In the data rows, 500 means zero.
Some points, each followed by its number:
tensor([434., 353., 462., 560., 394., 575., 587., 618., 482., 577., 628., 433., 609., 632., 596., 420.]) 0
tensor([462., 392., 452., 619., 440., 560., 421., 571., 429., 555., 472., 468., 552., 575., 567., 568.]) 1
tensor([663., 410., 580., 469., 542., 363., 486., 540., 595., 566., 552., 632., 410., 501., 541., 501.]) 2
tensor([389., 618., 498., 483., 593., 405., 483., 565., 545., 436., 399., 604., 403., 684., 548., 380.]) 3
tensor([536., 421., 423., 666., 456., 509., 563., 631., 472., 529., 435., 557., 523., 586., 572., 481.]) 4
tensor([421., 445., 543., 499., 528., 400., 500., 587., 580., 531., 551., 529., 500., 504., 522., 539.]) 5
tensor([647., 560., 751., 566., 574., 472., 400., 343., 445., 443., 579., 432., 681., 559., 550., 602.]) 6
tensor([379., 396., 423., 574., 480., 533., 530., 454., 297., 575., 550., 354., 532., 530., 679., 372.]) 7
tensor([518., 446., 509., 442., 362., 648., 372., 527., 543., 434., 453., 582., 575., 474., 626., 607.]) 8
tensor([297., 622., 479., 456., 453., 563., 657., 549., 360., 433., 581., 346., 441., 440., 566., 343.]) 9
tensor([396., 484., 609., 417., 594., 463., 450., 572., 375., 603., 495., 592., 532., 500., 659., 496.]) 10
tensor([382., 473., 432., 638., 478., 640., 491., 640., 477., 510., 527., 504., 335., 486., 455., 303.]) 11
tensor([273., 508., 426., 297., 628., 554., 469., 451., 479., 472., 561., 573., 584., 475., 400., 501.]) 12
tensor([535., 458., 419., 628., 400., 605., 390., 680., 444., 568., 480., 516., 500., 542., 418., 436.]) 13
tensor([407., 431., 467., 519., 391., 501., 572., 615., 572., 571., 500., 445., 644., 507., 415., 540.]) 14
tensor([705., 499., 480., 455., 514., 451., 448., 491., 614., 377., 489., 647., 414., 666., 425., 547.]) 15
tensor([520., 359., 513., 506., 592., 441., 571., 469., 714., 414., 476., 538., 430., 518., 562., 543.]) 16
tensor([407., 563., 108., 423., 424., 668., 333., 571., 534., 522., 393., 415., 760., 475., 490., 548.]) 17
tensor([651., 391., 550., 543., 519., 395., 471., 312., 519., 386., 484., 420., 501., 412., 327., 718.]) 18
tensor([332., 561., 313., 468., 476., 491., 424., 433., 651., 437., 414., 545., 646., 368., 548., 539.]) 19
tensor([606., 813., 599., 455., 579., 429., 628., 585., 477., 414., 483., 441., 449., 518., 560., 469.]) 20
tensor([523., 452., 349., 457., 511., 525., 551., 507., 532., 394., 402., 443., 579., 430., 401., 523.]) 21
tensor([591., 545., 400., 629., 367., 449., 480., 485., 483., 571., 472., 429., 534., 464., 479., 586.]) 22
tensor([542., 683., 417., 393., 419., 539., 561., 464., 474., 445., 494., 412., 538., 449., 419., 576.]) 23
tensor([605., 593., 441., 393., 558., 475., 542., 457., 481., 452., 456., 494., 566., 473., 468., 549.]) 24
tensor([559., 385., 526., 487., 332., 428., 576., 409., 643., 296., 577., 494., 508., 398., 466., 412.]) 25
tensor([440., 584., 410., 462., 508., 529., 429., 481., 450., 459., 498., 448., 568., 534., 499., 402.]) 26
tensor([627., 579., 592., 606., 217., 416., 476., 487., 382., 700., 749., 430., 474., 500., 619., 579.]) 27
tensor([598., 580., 523., 640., 429., 552., 323., 549., 382., 617., 611., 426., 533., 549., 475., 787.]) 28
tensor([412., 471., 487., 429., 469., 523., 658., 421., 526., 495., 452., 453., 519., 412., 384., 505.]) 29
tensor([288., 494., 448., 319., 607., 570., 453., 491., 524., 471., 420., 372., 570., 401., 618., 479.]) 30
tensor([501., 569., 515., 451., 436., 579., 367., 552., 434., 421., 279., 681., 134., 578., 491., 496.]) 31
tensor([437., 679., 507., 478., 465., 564., 476., 463., 428., 549., 637., 598., 470., 599., 523., 560.]) 32
tensor([406., 328., 492., 655., 372., 439., 564., 561., 405., 579., 630., 399., 532., 428., 645., 531.]) 33
tensor([656., 532., 414., 552., 420., 449., 409., 548., 557., 697., 486., 595., 516., 493., 507., 760.]) 34
tensor([659., 630., 558., 387., 562., 500., 509., 381., 560., 437., 471., 363., 607., 398., 469., 678.]) 35
tensor([475., 450., 546., 535., 517., 458., 573., 401., 639., 436., 546., 456., 480., 418., 419., 470.]) 36
tensor([662., 412., 497., 559., 572., 493., 508., 503., 573., 436., 496., 549., 544., 542., 387., 699.]) 37
tensor([557., 545., 421., 523., 456., 622., 381., 463., 428., 595., 431., 400., 693., 400., 425., 622.]) 38
tensor([492., 489., 505., 453., 528., 509., 395., 560., 439., 532., 566., 568., 582., 552., 565., 419.]) 39
tensor([377., 416., 449., 483., 544., 472., 899., 572., 565., 493., 335., 528., 444., 388., 572., 394.]) 40
tensor([501., 538., 437., 357., 587., 632., 483., 475., 593., 360., 402., 469., 643., 397., 356., 657.]) 41
tensor([510., 613., 491., 426., 513., 395., 722., 514., 489., 493., 600., 495., 114., 393., 266., 435.]) 42
tensor([609., 453., 637., 481., 511., 392., 395., 532., 678., 495., 573., 403., 421., 524., 624., 610.]) 43
tensor([581., 415., 439., 561., 522., 460., 418., 419., 628., 544., 481., 548., 530., 363., 434., 620.]) 44
tensor([711., 296., 498., 545., 528., 538., 484., 519., 662., 369., 424., 483., 567., 429., 368., 484.]) 45
tensor([505., 248., 553., 559., 517., 426., 455., 600., 558., 503., 494., 679., 494., 504., 604., 522.]) 46
tensor([443., 316., 523., 430., 678., 434., 580., 500., 449., 440., 405., 453., 516., 372., 450., 344.]) 47
tensor([559., 443., 560., 666., 587., 439., 465., 551., 739., 549., 586., 406., 613., 490., 519., 432.]) 48
tensor([531., 444., 508., 445., 557., 588., 461., 596., 486., 428., 508., 571., 607., 539., 468., 328.]) 49
tensor([426., 481., 332., 485., 587., 497., 382., 572., 507., 576., 377., 613., 339., 530., 565., 319.]) 50
tensor([477., 596., 438., 364., 495., 504., 524., 485., 626., 550., 514., 455., 397., 396., 521., 523.]) 51
tensor([420., 486., 557., 649., 540., 481., 519., 425.,  30., 512., 743., 509., 409., 627., 606., 463.]) 52
tensor([602., 424., 603., 534., 508., 474., 489., 483., 566., 469., 474., 575., 513., 540., 493., 470.]) 53
tensor([472., 397., 595., 545., 553., 510., 510., 390., 651., 552., 473., 623., 371., 434., 569., 491.]) 54
tensor([439., 568., 595., 329., 612., 626., 527., 429., 459., 472., 518., 462., 638., 578., 539., 423.]) 55
tensor([414., 592., 509., 520., 416., 503., 416., 552., 313., 678., 555., 516., 445., 530., 579., 588.]) 56
tensor([408., 532., 370., 566., 426., 474., 593., 461., 351., 584., 516., 475., 458., 404., 459., 330.]) 57
tensor([304., 451., 327., 409., 394., 514., 600., 607., 415., 304., 507., 535., 396., 499., 520., 375.]) 58
tensor([480., 505., 539., 401., 545., 472., 599., 416., 576., 377., 476., 489., 509., 437., 426., 463.]) 59
tensor([595., 523., 514., 651., 444., 499., 481., 606., 439., 519., 600., 370., 496., 545., 421., 489.]) 60
tensor([501., 470., 529., 324., 562., 497., 497., 359., 611., 451., 268., 552., 384., 449., 726., 503.]) 61
tensor([452., 513., 516., 469., 576., 437., 538., 516., 499., 316., 573., 515., 494., 462., 463., 321.]) 62
tensor([524., 609., 459., 526., 411., 471., 536., 502., 527., 592., 531., 605., 449., 559., 568., 480.]) 63
tensor([743., 568., 514., 441., 513., 511., 452., 403., 532., 390., 523., 545., 545., 452., 448., 543.]) 64
tensor([376., 482., 472., 479., 434., 454., 392., 607., 524., 681., 496., 517., 464., 424., 550., 496.]) 65
tensor([645., 557., 553., 461., 438., 564., 419., 483., 581., 525., 510., 538., 679., 323., 312., 606.]) 66
tensor([547., 512., 448., 602., 437., 584., 453., 541., 481., 586., 455., 427., 481., 461., 586., 567.]) 67
tensor([498., 475., 429., 501., 542., 510., 337., 542., 622., 463., 360., 657., 400., 547., 407., 371.]) 68
tensor([500., 477., 397., 589., 452., 541., 476., 577., 293., 750., 500., 509., 420., 510., 481., 566.]) 69
tensor([578., 625., 626., 501., 550., 370., 483., 562., 444., 568., 532., 532., 402., 543., 670., 463.]) 70
tensor([406., 633., 560., 479., 432., 423., 443., 506., 362., 661., 489., 511., 472., 635., 715., 500.]) 71
tensor([516., 471., 558., 229., 623., 427., 555., 436., 642., 497., 597., 530., 382., 510., 501., 492.]) 72
tensor([362., 499., 274., 521., 436., 542., 513., 657., 354., 649., 590., 490., 469., 547., 635., 483.]) 73
tensor([619., 571., 658., 558., 647., 440., 360., 345., 499., 404., 612., 485., 665., 595., 539., 536.]) 74
tensor([555., 458., 351., 562., 539., 592., 437., 545., 338., 612., 539., 557., 553., 562., 455., 438.]) 75
tensor([484., 532., 393., 453., 475., 374., 470., 434., 487., 367., 440., 560., 498., 521., 475., 502.]) 76
tensor([430., 523., 593., 473., 548., 418., 620., 414., 527., 346., 514., 464., 515., 468., 456., 500.]) 77
tensor([570., 478., 538., 411., 586., 504., 477., 399., 489., 445., 450., 553., 459., 517., 500., 442.]) 78
New points follow, each followed by the numbers of its three nearest points above, looking only along the 7 directions in which the numbered points spread most, nearest first.
tensor([210., 567., 534., 534., 325., 522., 483., 554., 339., 555., 481., 512., 474., 517., 580., 432.]) -> 73 7 57
tensor([753., 461., 597., 325., 579., 456., 454.,   0., 752., 387., 391., 446., 633., 221., 415., 766.]) -> 35 18 66
tensor([474., 545., 555., 522., 570., 446., 402., 620., 350., 613., 563., 479., 446., 587., 488., 592.]) -> 32 56 63
tensor([277., 441., 354., 576., 454., 573., 538., 663., 253., 626., 432., 597., 435., 516., 563., 482.]) -> 73 11 69
tensor([435., 598., 561., 381., 567., 460., 528., 567., 579., 480., 481., 513., 525., 463., 459., 497.]) -> 76 24 78
tensor([538., 539., 390., 490., 595., 549., 634., 358., 472., 311., 585., 595., 536., 585., 427., 358.]) -> 62 49 78
tensor([457., 441., 503., 550., 480., 494., 492., 551., 528., 528., 449., 458., 559., 442., 506., 611.]) -> 14 67 5
tensor([710., 559., 604., 554., 520., 443., 484., 447., 597., 412., 498., 418., 540., 400., 438., 674.]) -> 18 64 37
tensor([522., 443., 434., 488., 558., 479., 504., 492., 562., 477., 421., 578., 475., 502., 458., 384.]) -> 76 78 49
tensor([493., 460., 650., 614., 556., 464., 488., 574., 535., 676., 485., 388., 361., 536., 606., 519.]) -> 5 63 70
tensor([729., 430., 384., 511., 645., 399., 266., 401., 627., 424., 506., 573., 504., 451., 505., 685.]) -> 37 44 64
tensor([497., 354., 497., 535., 600., 449., 509., 467., 538., 487., 462., 569., 373., 575., 603., 475.]) -> 54 5 46
tensor([615., 639., 525., 408., 517., 513., 500., 315., 539., 486., 508., 299., 642., 399., 469., 354.]) -> 24 77 35
tensor([594., 367., 398., 606., 509., 632., 341., 421., 631., 514., 486., 731., 631., 522., 507., 529.]) -> 8 44 37
tensor([452., 310., 547., 585., 484., 371., 415., 616., 600., 305., 357., 467., 473., 462., 577., 619.]) -> 16 46 54
tensor([682., 485., 674., 569., 556., 311., 423., 485., 605., 554., 576., 419., 504., 439., 516., 661.]) -> 43 18 2
tensor([684., 452., 506., 548., 492., 439., 525., 519., 505., 629., 527., 454., 461., 469., 446., 598.]) -> 22 67 44
tensor([737., 549., 614., 556., 501., 406., 538., 387., 696., 487., 466., 379., 635., 311., 469., 629.]) -> 18 35 66
tensor([532., 551., 504., 560., 342., 553., 488., 363., 487., 543., 326., 353., 720., 458., 492., 630.]) -> 38 66 22
tensor([613., 483., 484., 421., 531., 354., 522., 538., 608., 464., 588., 612., 381., 541., 369., 490.]) -> 15 53 2
tensor([383., 497., 616., 771., 583., 463., 548., 590., 176., 592., 523., 541., 306., 601., 575., 374.]) -> 52 11 7
tensor([649., 590., 636., 541., 587., 412., 583., 390., 536., 507., 619., 335., 611., 494., 514., 551.]) -> 6 35 77
tensor([401., 610., 594., 484., 544., 511., 513., 509., 384., 577., 575., 359., 457., 557., 556., 445.]) -> 32 10 71
tensor([325., 482., 480., 536., 472., 481., 533., 645., 441., 543., 529., 400., 352., 526., 552., 441.]) -> 57 11 73
tensor([672., 536., 569., 499., 577., 236., 533., 412., 625., 416., 459., 602., 509., 459., 516., 596.]) -> 43 2 53
tensor([707., 537., 427., 662., 480., 334., 542., 465., 379., 553., 673., 571., 359., 612., 516., 444.]) -> 60 63 70
tensor([458., 534., 563., 603., 539., 477., 577., 603., 554., 386., 587., 533., 632., 350., 513., 558.]) -> 36 5 14
tensor([644., 528., 471., 468., 540., 553., 570., 517., 480., 496., 490., 474., 507., 487., 452., 338.]) -> 76 62 78
tensor([510., 562., 512., 573., 540., 511., 487., 472., 596., 475., 555., 498., 544., 695., 478., 640.]) -> 53 64 24
tensor([559., 441., 608., 453., 542., 540., 377., 515., 715., 357., 466., 430., 388., 455., 497., 518.]) -> 16 53 78
tensor([422., 451., 453., 491., 427., 527., 501., 484., 554., 561., 466., 477., 454., 597., 614., 621.]) -> 65 5 67
tensor([403., 627., 533., 490., 478., 494., 636., 520., 409., 529., 588., 420., 404., 511., 559., 382.]) -> 9 57 32
tensor([352., 380., 520., 412., 574., 487., 509., 572., 525., 444., 408., 566., 545., 490., 576., 412.]) -> 47 49 5
tensor([421., 535., 476., 705., 433., 626., 577., 603., 362., 563., 509., 415., 470., 473., 470., 459.]) -> 57 69 60
tensor([379., 477., 483., 556., 342., 458., 581., 500., 322., 628., 458., 481., 372., 667., 581., 410.]) -> 73 57 69
tensor([333., 524., 487., 381., 530., 502., 446., 508., 381., 521., 428., 596., 488., 518., 520., 418.]) -> 26 3 12
